Each row has a name. After each piece below comes the name of the row it's from, unless a question asks for something else. Each question is about the rows just above it. Places in a row count from 1.

[116 137 135 117 137 126 126 117 116 137 138 117 137 126 126 126 117 137
 137 138 125 138 137 137 117 117] = H
[125 137 127 125 117 117 126 117 116 137 138 117 137 126 126 126 117 137
 137 138 125 135 135 135 118 118] = G
[143 138 143 143 152 152 143 152 152 138 138 152 138 143 143 142 152 138
 138 138 144 138 138 138 152 152] = A
[127 136 128 127 121 121 127 121 120 136 136 121 136 127 128 127 121 136
 136 136 127 136 136 136 120 120] = P
[132  42 117 131 191 188 131 191 194  44  41 191  43 131 125 132 191  43
  44  42 131  42  44  44 192 192] = C
Where does [152 143 152 152 138 138 152 138 143 143] start? Give its row and place.  A, 6
asked: [125 137 127 125 117 117 126 117 116 137 138 117 137 126 126 126 117 137
 137 138 125 135 135 135 118 118]  G
[138 138 144 138] begins in row and place  A, 19

[153  69 145  65 157 180] = J
[107  78 136  79 170 140] = R
[136 111 196 161  81 112] = W
[ 81 161 196 101 146 170] = Z
[196  81 161 111 136 174] = S
Where does [196  81 161] start? Give its row and place.  S, 1
[196  81 161 111 136] begins in row and place  S, 1
[111 196 161  81] begins in row and place  W, 2
[145  65] begins in row and place  J, 3
[ 69 145  65] begins in row and place  J, 2
Where does [111 196] start? Give its row and place.  W, 2

[ 62 110 132 102 118] -> U
[136 138 138  36 117] -> T
[138  98 136  70 112] -> V
[139 103 137  60 110] -> X
[136 138 138  36 129] -> D
[133 149 135  37 122] -> E
Where do [136 138 138  36 129] appear?  D
[ 60 110] begins in row and place  X, 4

[152 145 118 111 134 154 163 138 120 109 124 173  42 115 142 118 123 171
 123 166 152 117  76 142 115 137 101 126 110 170 174 143 116 134  89 131
  80 136 149  85 154 132 158 139 129 114 144 151 131 181] -> N
[173  92 105  95 129 154 160 156 158 162 130  47 135 196 185 193 169 101
  74 143  98 155 116  98 137 163  64 118 150 107 132 118 168 117 193 180
 150 109 154 122 173 123  62 140 110 102 111 165 184 127] -> L
[110 130 181  86 131 149 108 136 110 111 103  73 126 203 184 137 161 104
 109 154 123 189  36  75 180 137 101 135 213 131 193 175 170 117 184 129
 148 158 189 128 145  87 108 170 133 125  82 119 110 108] -> Y
[150 109  98 151 143  92 147 154 115 187 114 123  54 115 107  87  92 175
 111 154  64 149 143 172 153  38  96 189 151 190 154 166  84 119  95 146
 112 124 163  73 152 139 135 182 126 104 122 105 141 205] -> M
[148  94 105 174 128 114 175 116 136 127  86 115 103 113 160 150 107 135
 146 161  94 126  78 173 104 124 101 143 177 118  95 191  95 134 149 133
 118 102 139 147 112 126 133 150 133 131 126 132  90 112] -> K
[147  91 103 168 121 116 181 107 131 124  86 112 102 110 159 147 108 132
 147 165  95 123  89 165 102 124  98 151 171 132 101 196  94 132 146 135
 114 105 138 140 112 120 137 143 140 135 116 131  91 123] -> Q
[108  69 157  91 157 154 169  63 136 119 100 168 124 146 164 142 103 114
 105  98 148 118 112 115 142 137 110  95  98 170 103  91  98 117 140 146
 102 102  94 128 134 121 110  62 140 119 117 116 112 137] -> B
Where does [ 62 140 110] start? Give its row and place.  L, 43
Row and place where [115 142 137] starts:  B, 24
Row and place where [112 120 137 143 140 135 116 131] starts:  Q, 41
[152 117  76 142 115 137 101] begins in row and place  N, 21

[152 130 166  90 188 164 151 145] = Lili
[178 186 180 148 181 115 149 144] = Gigat
[168 153 130 100 126 172 228 181] = Rif
[174 150 170 149 179 161 155 139] = Fabev
[122 151 166  90 188 161 195 198] = zufu
[153 130] begins in row and place  Rif, 2
Row and place where [181 115 149] starts:  Gigat, 5
[150 170 149 179 161 155] begins in row and place  Fabev, 2
Where does [166  90 188 164 151] start? Give its row and place.  Lili, 3
Where does [153 130 100 126] start? Give its row and place.  Rif, 2
Where does [172 228] start? Give its row and place.  Rif, 6

